[ 37 -35  10 -35] : k_967
[ 37 -35  10 -36] : k_511
[ 22 -24 -34  82] : k_928
[ -9 -25 -58  19] : k_182
[ -9 -25  42   2] : k_443
k_928?	[ 22 -24 -34  82]
order: [-36  10 -35  37]	k_511
asked: [-25 -58  19]	k_182
asked: [ 22 -24 -34]	k_928
order: [ 42   2  -9 -25]	k_443
asked: [42  2]	k_443

[ -7 -37   0 -57  18 -13  47 -26  64] = k_719
[-35 -52  -2 -46 -17 -41  41 -47  43] = k_504
[-24 -42  -4 -38 -10 -27  32 -38  32] = k_722
[-10  37  39  21   1 -19  -5  51  31] = k_69
[-22   7  31  36 -27 -25  17   3   7] = k_204
[-29  10  19 -13 -12 -40 -13  26  27] = k_170
[-37 -36   5 -27 -24 -43  28 -32  30] = k_838
[-33 -56  -8 -55 -14 -39  39 -50  42] = k_835
has: [-52 -35]	no
has: [-40 -12 -13]	no
order: [ 31  51  -5 -19   1  21  39  37 -10]	k_69
asked: [-29  10  19 -13]	k_170
k_722?	[-24 -42  -4 -38 -10 -27  32 -38  32]
asked: [-37   0 -57  18 -13  47]	k_719
k_838?	[-37 -36   5 -27 -24 -43  28 -32  30]

[ 35 -31  23 -79  13 -54   5  13  -6] = k_367
[ 35 -31  23 -79  13 -54   5  29  25] = k_889
[ 35 -31  23 -79  15 -56   8  18  -4] = k_564
[ 52  -3 -27  22   4  58  57  34  37] = k_424
[ 62 -35 -23 -77 -70  -4   9  36 -25] = k_207
[  9 -76 -35  36 -70 -23  62  -4 -25] = k_490
order: [ 62 -25   9  36 -70  -4 -23 -35 -77]	k_207
asked: [-35  36 -70 -23  62  -4 -25]	k_490
has: [ 35 -31  23 -79  13]	yes
k_564?	[ 35 -31  23 -79  15 -56   8  18  -4]
k_424?	[ 52  -3 -27  22   4  58  57  34  37]
diff k_367: [ 35 -32  23 -79  13 -54   5  13  -6]	1, [-31]

[-62 -10 -34 -28   5]  k_966
[-27 -34 -10 -62   5]  k_312
[ 31  26 -37 -29 -26]  k_112
k_966?	[-62 -10 -34 -28   5]
diff k_312: [-26 -34 -10 -62   5]	0, [-27]
order: [-62 -34 -27 -10   5]	k_312
order: [-62 -34 -28 -10   5]	k_966
k_112?	[ 31  26 -37 -29 -26]
has: [-27 -34 -10 -62]	yes
has: [-34 -10]	yes

[-11   4  20   1  -3] -> k_754
[ 17  -8  66 -27  19] -> k_692
[ 27 -24  -2  50   5] -> k_759
[-16  -3  23  -3   3] -> k_278
[-31  18  24  21 -21] -> k_689
[  3   2  10  11 -18] -> k_155
[  1 -13 -19   9  -5] -> k_195
[ 8  2 10 -4  6] -> k_704
[ 20   6  85 -34  23] -> k_376
diff k_754: [-11   4  20   1  -2]	4, [-3]
diff k_754: [-10   4  20   1  -3]	0, [-11]
asked: [20  1]	k_754

[ 16   5   8   0 -11  37  24]  k_174
[  6   8  37  24 -11  16   0]  k_541
[  7  36  12   4  20  25 -24]  k_518
k_518?	[  7  36  12   4  20  25 -24]
asked: [8 0]	k_174
k_174?	[ 16   5   8   0 -11  37  24]
order: [ 16   6  37   8   0 -11  24]	k_541
order: [  0   6   8  37  24 -11  16]	k_541

[-68  67 -12  -7 -10  -8 -13  47   1  -8  -6 -48 -21  -8  26  38   6   6
  33   4  34 -50 -10 -21 -19 -12   2   0   1 -27   0 -17 -16   5  -1 -10
  19  16 -27 -14 -56  -4  -8  -4  12 -24  14 -42] -> k_620
[-19   1  14 -12  26  12  -4  -4  12  11  -6 -15  17 -20  -8 -17 -11  -1
 -18  22 -10  17  -5 -38 -10  -8  44  22  -6   4  21  -6  36  10  -1 -14
  -7   3   5 -16   6  -9 -13 -21   7  19 -39  11] -> k_882
[ -6 -27  12  -7  14 -34 -15  -4  16  39  -6  -5  55  -3   3  -8 -11  -1
 -26  12  12   3  -5 -11  -5  -1  63  15   7 -37  19   9   7   1 -24  10
  -7   6   5  12 -10  -7  -5  26  32  37 -26  28] -> k_237
[  5 -11 -14   7   8  48  24 -48   4 -21 -24  -6 -60  34 -49   6  45  37
  19 -30 -12 -32   1  16  -5 -22 -71  -8  20  73 -25 -28 -86   1  52 -14
  31 -22 -40 -26 -10  -9  -2  -3 -21 -42  17 -32] -> k_956
[ 26 -10 -14   7  14  40  28 -30  -3 -16 -14 -15 -63  17 -36   2  20  31
  19 -41 -10 -32  -5   2  -5 -12 -68 -12  22  65   1 -47 -59   1  47 -19
  10 -24 -18 -26 -10  -9 -13 -21 -21 -44  22 -17] -> k_520
[ 23   1  -7  17  14  31  24 -23  -6 -16  -7 -15 -53  15 -29  -6   7  25
  19 -42 -10 -32  -5   2  -5  -8 -68 -13 -14  50   1 -42 -49   1  47 -19
  -6  -9  -4 -34 -10  -9 -13 -21 -21 -32  30 -17] -> k_721
[  0  67  12  33  14  16   5  -4   4 -16  26 -56 -12  -4 -21  -8 -27  -1
  19 -19 -10 -27  -7   2   1  -8 -68  -8 -42   6  -8  -6   0   1  47 -14
 -24  38   5 -50 -10 -12 -13 -48 -21 -10  34 -17] -> k_737
[ -7  15  15   6  14  16   2  13   4 -16   7 -15  -2 -44 -16  -8 -25  -8
  -6  28 -10  18  -5 -18 -26  -8  17  20 -37   6   1  -6  61   4  -2 -14
  -7   3   5 -26   4  -5 -13 -35 -21 -10  -5   3] -> k_735
diff k_737: [  0  67  12  33  14  16   5  -4   4 -16  26 -56 -12  -4 -21  -8 -27  -1
  19 -19 -10 -27  -7   2   1  -8 -68  -8 -42   6  -8  -6   0   1  47 -14
 -25  38   5 -50 -10 -12 -13 -48 -21 -10  34 -17]	36, [-24]
has: [-21 -21 -13]	no
diff k_956: [  5 -11 -14   7   8  48  24 -48   4 -21 -24  -6 -60  34 -49   6  45  37
  20 -30 -12 -32   1  16  -5 -22 -71  -8  20  73 -25 -28 -86   1  52 -14
  31 -22 -40 -26 -10  -9  -2  -3 -21 -42  17 -32]	18, [19]
order: [-68 -56 -50 -48 -42 -27 -27 -24 -21 -21 -19 -17 -16 -14 -13 -12 -12 -10
 -10 -10  -8  -8  -8  -8  -7  -6  -4  -4  -1   0   0   1   1   2   4   5
   5   6  12  14  16  19  26  33  34  38  47  67]	k_737
has: [-19   1  14]	yes
asked: [ 24 -23  -6 -16  -7 -15 -53  15]	k_721

[ 11  -8   7 -15  37  15   4  10 -28 -22  -3   3  10   1  -4  24  30  11
  -9 -40  -9  15 -48  22   8  25  14 -29   3 -33  16  -5] = k_266
[-10  38 -22  19  26  -4   1  -1 -15  -5  20   2  13 -27  14  39 -22  -4
 -23 -50 -19  -9  -1  20 -35   3   4   5  25  19 -31 -32] = k_598
[ 11  -8   7 -15  37  15   4  10 -28 -22  -3   3  10   1  -4  24 -12 -24
 -15  39  12  -5  51 -23   7 -10 -38  33  13  14 -17  -7] = k_961
[  4 -66  24  19  10   2  -3   2  13  16 -29  13  12  30  -5  -4  35 -23
 -23   1  -8 -23   7  19  33   8   1   3 -13 -32  15  12] = k_712
[ -6   1   7 -25  49  -2   7   6 -22 -27   3   3  -4  10  24   1 -15 -22
 -13  10  -6 -18  39 -16  -1  -5 -21   5  28  -2 -50 -19] = k_176
[ 11  -8   7 -15  37  15   4  10 -28 -22  -3   3  10   1  -4  24 -12 -24
 -15  39  -9  -5  51 -23   7 -10 -38  33  13  14 -17  -7] = k_308
[ 14 -25   0 -37  -9 -21   9   5  20 -12  27  -8 -18  31 -21 -10  26 -27
   1  21  28 -25 -13 -46 -11 -18   4  -9 -15 -19 -13  16] = k_872
[  3  45 -14 -25 -30   7  10  -5   6 -23  11 -15 -13 -11 -15 -40 -15  32
  43  24  17  16 -21 -30   3 -12   0 -15  -8  17  11   8] = k_438
asked: [ 11  -8   7 -15  37  15   4  10 -28 -22  -3   3  10   1  -4  24 -12 -24
 -15  39  12  -5  51 -23   7 -10 -38  33  13  14 -17  -7]	k_961
has: [-27   3   3  -4  10]	yes
has: [-24 -14]	no
k_872?	[ 14 -25   0 -37  -9 -21   9   5  20 -12  27  -8 -18  31 -21 -10  26 -27
   1  21  28 -25 -13 -46 -11 -18   4  -9 -15 -19 -13  16]

[ 73 -20  -3 -18  13] -> k_265
[-15  29   7   8 -17] -> k_764
[ 23 -44  -3   0  37] -> k_717
[ -7 -46 -13  12 -38] -> k_605
[-39  29 -10  -8 -29] -> k_972
[-16  12   6   4  35] -> k_904
[58 29 41 -5 -2] -> k_782
[ 24  48  20 -26 -27] -> k_997
[-4 51 20  5  9] -> k_488
[-42  -1  18   6  -5] -> k_548
[ -3  20 -28   4   1] -> k_923
[ 55  26 -18  -1  23] -> k_160
k_488?	[-4 51 20  5  9]
asked: [24 48]	k_997
has: [ -7 -47 -13  12 -38]	no
asked: [5 9]	k_488
diff k_904: [-16  12   7   4  35]	2, [6]

[  4  58 -17 -38 -10 -20  16 -16  10] -> k_318
[ 22 -39 -30 -15 -25  -5  17  27 -44] -> k_581
[ 22 -39 -30  66 -25  -5  17  27 -44] -> k_135
[-26  15  20  45  67 -26 -39  19  45] -> k_173
[ 24   7  -2 -34  67 -26  15  19  45] -> k_629
[  4  58 -17 -38 -10  23  61 -16 -58] -> k_616
has: [-16  10]	yes
order: [-17 -38 -10  23  61 -16 -58   4  58]	k_616
has: [-20  16 -16]	yes
has: [-5 17]	yes
order: [ 45 -26  15  20  45  67 -26 -39  19]	k_173
asked: [-26  15  19  45]	k_629
k_629?	[ 24   7  -2 -34  67 -26  15  19  45]

[ 33  34   1  26  46 -22  -5   1  -5  11   1] : k_662
[ 16  36  -9  36  22 -26 -18  -2 -26  29 -18] : k_258
[ -9  33  -9  -6  22  -3 -20  12  27   1  27] : k_407
[-10 -25  10 -26  10  32  40  13  36 -32  32] : k_21
[ 33  34   1  28  46 -22  -5   1  -5  11   1] : k_393
[ 35  13  15   4  67   5  33  10  28 -18  29] : k_847
[-21 -45   9 -46 -39  27  12  -4   8 -19  -2] : k_404
[ 16  36  -9  36  22 -26 -18   0 -15  21  -7] : k_609
[ 33  22  27 -20  12  -9  -1  -6  -9  27   1] : k_580
[-45 -12 -21   1 -75  -3 -34  10  10   5  19] : k_798
[ 27  27   1  22  33 -20  -9  -2  -9  12  -6] : k_455
[-45 -12 -21   1 -75  -3 -34  -8 -28  21 -28] : k_878
order: [-20  -9  -9  -6  -2   1  12  22  27  27  33]	k_455
asked: [ 16  36  -9  36  22 -26 -18   0 -15  21  -7]	k_609
has: [ 30 -18]	no
diff k_662: [ 33  34   0  26  46 -22  -5   1  -5  11   1]	2, [1]
order: [  1  -2  -6  22  -9  12  -9  27  33  27 -20]	k_455
diff k_455: [ 27  26   1  22  33 -20  -9  -2  -9  12  -6]	1, [27]

[ 30 -44  15   4  49  19  42  15  42  -5 -29  46   8   2  13  33  32  34
 -16  25  11  21  31  -2  38 -21 -19] : k_13
[ 14 -32  16 -36   0 -11 -52 -22 -36 -21 -25   8  20  23  11  -5 -15  28
 -46 -11   8  26 -44  11 -12  44  -3] : k_700
[ 36   2  41  13  27  13 -24 -40  31 -48  45  45 -46   9  45   5  33 -12
  13  61  32   4 -41  34  29  25  14] : k_236
[-37  39 -26  40 -34  11  37  35  37  32  19 -32  29   1 -33  13  32  12
  39 -62  20  24  41 -33  45  -7 -60] : k_226
[-24 -11 -40 -25 -21  26 -43 -18 -34  11 -24 -34  49 -48 -30  30 -13 -32
 -47  -3 -33 -52 -33 -37 -49 -24  50] : k_930
[ 21  46  19 -29  25  15  49  11  33  42  31   8  13 -19  34  15   3  -5
  42  -2  38 -21  30  32   4 -16 -44] : k_228
[ 21  46  19  39  25  15  49  11  33  42  31   8   6 -19  34  15   3  -5
  42  -2  38 -21  30  33   4 -16 -44] : k_898
[ 15  -2 -21 -16   4  42  -5  38  33  12  30 -44  31  46  34  21 -19  49
 -29  42  15  25  11  19   3   8  32] : k_394
[  4  -3 -11 -12  11   0  15  19 -31  47 -35  -5  39 -29   5   5 -42  -4
 -18  10 -24 -39  25   5 -52 -29  15] : k_539
[ 27 -35  35 -35  33 -49   4  36 -35  -8 -36  42 -51  45  20 -53 -32  20
 -22  45 -28  44  25  28 -26  20  22] : k_323
asked: [ 28 -46 -11   8]	k_700
order: [ 30  32   4 -16 -44  21  46  19 -29  25  15  49  11  33  42  31   8  13
 -19  34  15   3  -5  42  -2  38 -21]	k_228
order: [-44 -29 -21 -19 -16  -5  -2   3   4   8  11  13  15  15  19  21  25  30
  31  32  33  34  38  42  42  46  49]	k_228

[ 30   7  29  -1  12  44 -29]  k_905
[ 12  44 -29  30   7  44  67]  k_436
[-48 -46  74 -29 -54 -33  -8]  k_139
[ 12  44 -29  30   7  30  -1]  k_912
diff k_905: [ 30   7  30  -1  12  44 -29]	2, [29]
order: [ 44   7  30 -29  30  -1  12]	k_912

[ 28  29  23 -30  15   5 -30  12  28  14  35 -68  16  27  31 -27  38  -6
 -65 -25  29  26  30 -16 -14 -37 -35  28] = k_125
[-21 -62  17  48  -6  42  43  34 -27 -24  10 -21  10 -18  70 -23  19 -29
  25  34  23 -19 -34 -14 -34  24  39  38] = k_523
[-27  34 -34  17  23  42  24 -21 -29  70 -23 -33  10  43  10  25 -21  38
 -62  48 -18 -19  39 -14  19  -6  34 -24] = k_118
[ 39  53  32 -17  34 -25  -5  27  19  -6  48 -27  22 -25  38  -6  21 -36
 -41 -11   2  45 -44   9 -27 -37   6  38] = k_937
[-25  29  26  31  39 -33   3  58  39 -28  23 -15  47 -39 -43 -12  36 -15
 -17  29  25  35 -25  40 -15 -16   0  42] = k_91
asked: [-25  29  26  30]	k_125
order: [-24 -27  34 -34  17  23  42  24 -21 -29  70 -23 -33  10  43  10  25 -21
  38 -62  48 -18 -19  39 -14  19  -6  34]	k_118
k_937?	[ 39  53  32 -17  34 -25  -5  27  19  -6  48 -27  22 -25  38  -6  21 -36
 -41 -11   2  45 -44   9 -27 -37   6  38]

